One turn moves each row of this set onto another row. After a few examples, where does it send each row asked below?
sifuv: 0.28,0.36,2.24,0.20,0.33,-1.48,-1.49,-0.49,-2.15,0.86,-0.03,2.89,2.12,-1.51,0.14,2.28
feto: -1.36,0.57,2.30,-0.81,0.44,-1.58,-1.96,-1.00,-2.73,-0.09,0.23,2.43,2.34,-1.55,0.94,1.82
febe: -0.37,2.62,0.75,0.98,-0.35,-1.62,0.46,1.49,0.19,-0.06,-2.27,3.82,1.47,-0.47,0.29,0.23
vesel: 0.34,1.35,2.71,-2.49,1.82,-1.00,1.20,-1.44,-0.57,0.51,-1.95,1.44,-0.96,2.39,1.36,3.58
tupu: 0.36,2.24,0.73,0.42,0.26,-0.72,0.79,1.82,0.20,-0.69,-2.83,3.78,2.11,-0.35,0.48,0.92
Vobis: -1.69,3.70,-0.34,-1.44,0.95,-1.73,1.95,-2.23,1.13,-1.98,-1.87,4.57,0.89,0.56,1.03,2.77
Mog: 0.33,2.00,2.20,-0.60,0.17,-0.80,-0.96,-0.78,-2.88,-2.68,-2.06,4.00,0.21,2.30,-0.46,0.76
timo: -0.02,2.23,0.76,1.00,0.01,-0.83,0.63,1.44,-0.02,-0.84,-2.82,3.66,1.62,-0.28,0.70,0.11
gofiz: -0.27,1.43,-0.07,-0.12,-1.30,-0.01,1.73,-0.06,-0.20,-1.22,0.49,0.67,0.69,1.07,-0.23,2.34
Zemam: 0.73,2.06,1.89,-0.23,0.48,-0.84,-1.01,-0.99,-2.89,-1.84,-1.50,4.29,0.45,2.77,-0.42,1.06
Kezif: -1.36,3.43,0.63,-3.56,0.99,-3.21,0.62,-1.16,0.33,-0.97,-1.00,0.66,-0.02,-0.24,1.99,0.00
dopi: -0.70,1.94,-1.10,-0.32,-0.85,0.55,1.50,-0.59,-0.65,-0.93,0.40,1.04,1.12,1.13,-0.63,2.24
Ril: 0.46,1.85,3.12,-2.81,1.38,-0.86,1.19,-1.23,-0.55,0.32,-1.66,1.77,-0.79,1.99,1.71,4.03
per: 1.17,1.54,2.64,-2.08,1.33,-0.77,0.89,-1.57,-0.87,0.78,-2.01,2.16,-0.34,2.39,1.78,4.13
sig: -1.02,1.40,2.03,-0.44,-0.03,-1.98,-2.38,-0.96,-2.34,0.16,0.06,3.14,1.87,-1.89,0.75,2.48
mobes: -1.49,2.23,0.10,-3.19,1.44,-3.20,-0.79,-0.90,0.57,-0.62,-0.90,1.26,0.82,-0.21,2.67,-0.12
lupur: -0.76,1.26,2.57,-0.63,0.75,-1.57,-2.18,-0.72,-2.82,-0.48,0.54,2.67,1.96,-1.41,1.12,2.31
bigev: -0.77,1.19,-0.29,-0.42,-1.03,0.13,1.95,-0.28,-0.49,-0.99,0.05,0.85,0.79,0.99,-0.74,2.68
Ropi: -0.98,3.02,3.88,-1.74,-0.38,-3.00,0.46,-3.32,-0.82,-2.30,-2.51,2.35,0.00,0.62,0.17,1.29
Zin: -0.93,1.53,2.64,-0.04,0.62,-1.59,-2.09,-0.88,-3.00,0.30,-0.22,2.24,1.49,-1.63,0.46,2.18
Gubed: 1.10,1.58,2.81,-2.43,2.53,-1.01,0.64,-1.97,-2.10,0.13,-1.57,2.21,-0.47,2.00,1.94,2.89
mig: -0.65,3.06,4.12,-1.71,-0.57,-3.29,0.07,-3.09,-1.08,-1.95,-2.64,2.94,0.70,0.23,0.57,1.72
somob: 0.14,0.92,2.78,-2.36,1.66,-0.62,1.16,-1.74,-1.13,0.56,-1.78,1.84,-0.81,1.99,1.65,3.82
tor: 0.44,1.93,2.33,-2.63,1.93,-1.63,0.36,-1.73,-1.04,0.19,-2.11,1.95,-0.82,2.31,1.51,4.34
fufut: -0.83,0.72,-0.67,-0.79,-1.17,-0.08,2.01,-0.27,-0.30,-0.94,0.12,0.73,0.54,1.40,-0.36,2.26
barip: -0.99,2.14,-0.60,-0.67,-1.77,0.10,1.96,-0.50,-0.60,-1.31,-0.03,0.91,0.11,1.19,-0.28,2.49
Ded: -0.98,3.27,3.95,-1.88,-0.12,-3.60,1.04,-2.89,-1.60,-1.44,-2.72,2.67,0.87,0.53,0.61,1.09
Rusi: -1.17,1.13,2.51,-0.70,1.24,-1.74,-2.43,-0.85,-2.48,0.10,0.13,2.76,1.90,-1.49,0.90,2.04
gesa: -1.28,3.03,0.04,-1.08,0.90,-1.67,1.68,-2.23,1.63,-1.97,-2.45,4.50,1.38,0.18,0.95,2.48
tuv: -1.26,2.94,3.79,-2.14,-0.42,-3.34,0.78,-2.92,-1.06,-1.98,-2.93,3.06,0.78,0.51,0.11,1.43
famug: -0.78,3.35,0.23,-3.04,1.18,-3.03,-0.80,-1.16,0.13,-0.83,-0.93,1.24,1.12,0.04,2.83,-0.40
Lilut: 0.80,1.41,2.60,-1.88,1.72,-1.26,1.44,-1.50,-1.55,0.57,-1.71,1.42,-0.87,2.10,1.51,3.78
lilid: -0.63,1.14,1.85,-0.23,0.85,-1.73,-2.33,-1.25,-2.26,0.39,0.62,2.82,1.96,-1.47,0.65,1.84
gule: -0.78,1.66,-0.56,-0.91,-1.14,-0.19,2.09,-0.24,0.01,-0.35,0.26,1.04,0.38,1.00,-1.01,2.43
Lanos: -1.18,1.53,-1.33,-0.92,-1.18,-0.53,1.28,-0.47,0.29,-1.21,0.62,1.88,0.30,0.14,-0.91,2.40
dofa: -1.52,2.62,-0.10,-2.96,1.27,-3.33,-0.64,-1.05,0.73,-1.03,-0.47,0.95,1.25,-0.09,2.05,-0.21
givi: -0.95,3.12,0.05,-3.26,0.93,-3.40,-0.27,-0.89,1.03,-0.33,-1.22,0.85,1.54,0.09,2.01,0.17
mife: 0.00,2.84,0.60,0.42,-0.26,-0.83,0.45,1.55,0.30,-1.16,-2.65,3.71,1.78,-0.46,0.90,0.04
rupa: 0.55,2.35,2.63,-1.01,0.44,-0.10,-1.30,-0.41,-2.58,-2.12,-1.83,3.78,0.59,2.12,-0.31,0.18
Raz: -1.36,2.88,0.15,-0.97,0.69,-2.36,1.44,-2.16,1.51,-2.54,-2.13,3.98,1.28,-0.47,1.05,3.21
Bopa: -1.46,3.23,-0.10,-3.37,1.48,-3.36,-0.70,-0.86,0.05,-0.86,-0.48,1.46,0.87,-0.29,2.13,0.22
fev: 0.55,2.40,2.31,-0.27,-0.36,-0.09,-1.12,-0.59,-2.56,-2.50,-1.68,4.01,0.24,2.14,-0.54,0.90
lup: -0.91,2.95,0.27,-3.00,1.26,-2.92,-0.78,-0.96,1.35,-1.00,-0.18,1.22,1.09,-0.12,2.41,0.06
Kimum: -0.71,3.39,0.28,-1.39,0.80,-1.92,1.84,-2.07,1.70,-2.36,-2.62,4.28,1.31,0.39,1.60,3.10

givi goes to dopi
fufut goes to feto
gule goes to lilid
Now find these:
febe goes to Zemam
tupu goes to rupa
lupur goes to Ril
dofa goes to bigev
tuv goes to gesa
sifuv goes to Gubed
Kimum goes to mife
per goes to famug

One turn moves each row of this set onto another row. After a few examples, where does it send each row asked below?
Rubu: -0.93,3.65,-3.07,-2.17,-1.82,0.80,2.70,-3.16,1.65,1.65,0.45,2.53,-1.27,-0.40,0.89,-1.56,2.85,0.50,-0.09,-2.31,1.85,-0.26,4.26,0.21,-2.03,-0.63,1.10,1.57,-1.06,-0.08,-2.58,1.46,1.19,1.76,1.67,-2.69,-2.99,0.24
Puluf: -0.12,-1.48,-0.62,-0.17,-1.10,-2.18,-0.83,-0.64,0.57,1.13,-3.08,2.29,-0.25,-1.22,2.57,-3.40,3.86,2.86,-1.27,-1.98,1.01,-3.78,2.81,-1.90,-1.86,0.07,1.91,0.33,1.17,0.92,-2.07,1.01,1.39,3.07,1.13,-0.09,-2.23,3.02
lak: -2.56,0.20,-0.57,-0.78,-0.68,2.13,0.78,-2.05,-0.23,1.47,-2.94,2.01,0.50,-0.72,0.59,-0.48,3.22,1.92,-1.44,-0.57,2.78,-0.14,1.24,-0.68,-2.96,0.84,0.07,1.83,-2.12,2.75,-2.14,-1.47,1.84,4.01,1.58,-2.01,-3.84,3.31
sot: -3.52,-1.01,1.07,0.00,-1.99,-2.04,-0.18,-2.25,3.50,1.79,-0.47,1.85,-2.43,2.48,-0.03,0.87,2.02,2.60,0.28,-3.83,1.57,-0.21,1.37,-0.07,-0.93,-0.05,1.82,0.63,-0.63,0.37,-1.03,0.59,1.81,-0.55,0.08,-3.65,-1.11,4.44
Guf: -2.79,-1.15,0.81,-0.47,-2.49,-2.22,-0.70,-2.39,4.09,0.82,-0.20,1.67,-2.02,2.40,-0.26,1.09,2.66,2.36,0.30,-3.49,1.22,-0.24,2.53,-1.32,-0.97,0.78,1.04,0.57,-0.53,0.61,-0.84,0.59,1.39,-0.24,0.18,-4.22,-0.69,4.26
gevi: -2.32,1.39,-2.99,-0.85,-0.93,-0.92,-0.48,-0.63,0.49,0.13,-1.81,1.78,-1.22,0.31,-0.43,-0.38,3.31,4.82,0.83,-1.45,1.34,-0.20,2.56,0.12,-0.72,-0.41,2.73,2.17,-3.22,-1.49,0.64,-1.90,2.29,3.52,0.43,-2.56,-2.45,2.18
Burep: -3.10,-1.06,0.24,0.06,-2.79,-1.72,-0.28,-2.05,3.75,1.52,-0.88,0.85,-2.56,2.30,0.26,1.36,2.53,2.67,0.14,-4.06,2.04,0.17,2.55,0.33,-0.69,0.73,0.58,-0.07,-0.02,0.26,-0.54,0.85,1.42,-0.13,0.27,-3.56,-1.20,4.63
Foni: -0.96,-0.26,-0.18,-0.71,0.47,0.72,0.30,-1.42,1.13,0.68,-0.27,1.38,1.47,1.95,-1.29,-0.63,0.56,3.33,-0.74,-2.00,0.47,-1.06,2.21,-1.87,-2.70,-1.10,1.41,-0.11,-0.79,0.61,-2.77,-2.54,2.62,2.32,-0.76,-3.01,0.20,3.58
Som: 0.11,-1.51,-0.15,0.17,-1.26,-1.15,-0.06,-1.61,0.71,0.98,-3.03,2.01,0.48,-1.31,2.39,-2.96,4.27,2.40,-0.91,-2.30,1.05,-3.98,2.27,-1.67,-2.33,0.81,0.93,-0.07,1.13,0.47,-2.08,1.29,0.96,3.82,1.47,-0.11,-2.39,3.34
lim: -1.10,3.61,-3.40,-2.25,-0.55,0.55,1.98,-3.02,1.89,1.64,0.56,2.52,-2.21,-1.02,1.01,-1.99,3.28,1.05,0.64,-2.53,1.62,0.08,3.60,1.30,-1.97,-0.14,1.02,1.25,-1.46,-0.22,-1.98,1.44,1.07,2.54,0.86,-3.19,-2.71,0.36
vuses: -0.49,2.99,-3.64,-2.35,-0.93,0.88,2.12,-3.45,1.75,0.81,0.92,2.32,-2.56,-1.19,1.25,-1.26,3.26,0.80,0.57,-2.74,1.56,-0.28,3.88,0.54,-1.72,-0.34,0.76,1.83,-1.55,-0.33,-2.53,1.20,1.69,1.83,1.29,-2.34,-2.30,0.64
nales: -2.17,1.78,-2.76,0.03,-0.97,-0.99,-0.61,-0.88,0.89,0.32,-1.67,1.67,-0.92,0.55,-0.56,-0.46,3.03,4.43,1.08,-1.63,1.61,0.89,1.87,0.51,-0.43,-0.68,2.13,2.30,-2.98,-1.30,0.85,-1.77,2.72,3.66,0.21,-2.66,-2.71,2.66
Nasot: -1.24,3.21,-3.12,-2.43,-0.99,1.60,2.72,-2.82,1.85,1.53,-0.48,2.39,-1.99,-0.19,0.21,-2.30,3.34,1.30,0.31,-2.83,2.11,-0.43,4.19,0.47,-2.30,-0.43,1.21,2.66,-1.23,-0.52,-2.08,1.19,1.41,2.04,0.43,-2.60,-3.47,0.21
Sov: -0.84,-0.73,-0.24,-0.57,0.24,0.66,-0.44,-0.54,1.33,0.66,-1.00,1.66,1.39,2.19,-1.32,-0.78,0.90,3.15,-0.35,-1.83,0.41,-1.81,2.36,-1.70,-2.43,-0.65,1.29,0.37,-0.74,0.61,-3.03,-2.71,2.49,2.57,-0.95,-3.58,0.16,2.95
Vala: 0.07,-1.07,-0.71,-0.39,-1.14,-2.24,-1.19,-0.58,0.92,1.67,-2.38,2.01,0.21,-1.29,2.01,-3.26,4.60,2.57,-0.92,-2.37,1.20,-3.88,2.48,-1.89,-2.45,0.38,1.14,-0.24,1.24,0.93,-2.07,0.88,1.01,2.88,0.42,0.01,-1.91,2.49
zokan: -0.01,-1.41,-0.62,0.05,-0.83,-1.77,-0.76,-1.67,1.52,1.28,-3.19,1.75,0.91,-1.16,2.48,-3.17,4.18,2.72,-0.75,-1.92,0.76,-4.14,2.00,-1.32,-2.36,0.08,0.30,1.23,1.34,1.32,-1.99,0.37,1.45,2.83,1.26,0.05,-1.99,2.86
nam: -0.88,3.60,-3.73,-2.30,-1.05,0.50,3.40,-3.05,1.76,2.00,0.05,2.49,-1.26,-0.76,0.76,-1.30,2.59,1.18,0.19,-2.73,1.58,-0.69,4.09,0.57,-2.39,-1.01,0.81,1.28,-0.99,0.28,-2.35,1.37,1.70,2.13,1.08,-3.02,-2.48,0.36
Mokef: -2.50,-0.59,-0.67,-0.29,-0.99,1.85,0.12,-1.82,0.37,1.72,-2.63,2.61,0.06,-0.84,1.13,-0.35,2.89,2.08,-1.02,-0.35,2.69,-0.03,1.61,-0.59,-2.60,0.91,-0.97,2.00,-2.11,2.95,-1.96,-1.52,1.93,4.30,1.10,-1.86,-4.00,3.59
pebi: -2.84,-2.05,1.16,-0.10,-2.48,-1.81,-0.20,-2.71,3.45,1.01,-0.02,1.51,-2.81,1.36,-0.31,1.43,2.86,3.01,-0.10,-3.59,1.50,-0.17,3.08,-0.69,-1.13,0.24,0.70,0.31,-0.33,0.14,-0.73,0.87,1.10,-0.26,-0.31,-4.04,-0.82,3.88
gadi: -3.45,-1.16,0.37,-0.41,-2.37,-1.56,-0.61,-2.60,4.31,1.65,-1.21,1.84,-2.36,2.18,0.27,1.12,2.74,2.44,-0.03,-3.97,2.46,0.46,2.76,-0.67,-1.25,0.56,0.50,0.13,-0.28,0.27,-0.79,0.00,1.79,-0.44,0.08,-3.75,-1.37,4.57
Revus: -0.21,-2.19,-0.66,0.33,-0.80,-1.74,-0.50,-1.74,0.58,1.37,-1.58,2.52,0.74,-1.79,2.31,-3.19,4.39,2.75,-0.57,-2.76,1.23,-4.06,2.81,-1.42,-2.55,0.95,1.36,-0.11,0.67,0.85,-2.22,1.03,1.18,2.95,1.52,-0.02,-2.64,3.28

Rubu goes to Vala
Nasot goes to zokan
pebi goes to vuses
Now find these:
gevi goes to Mokef
nales goes to lak
Puluf goes to gadi
lim goes to Som

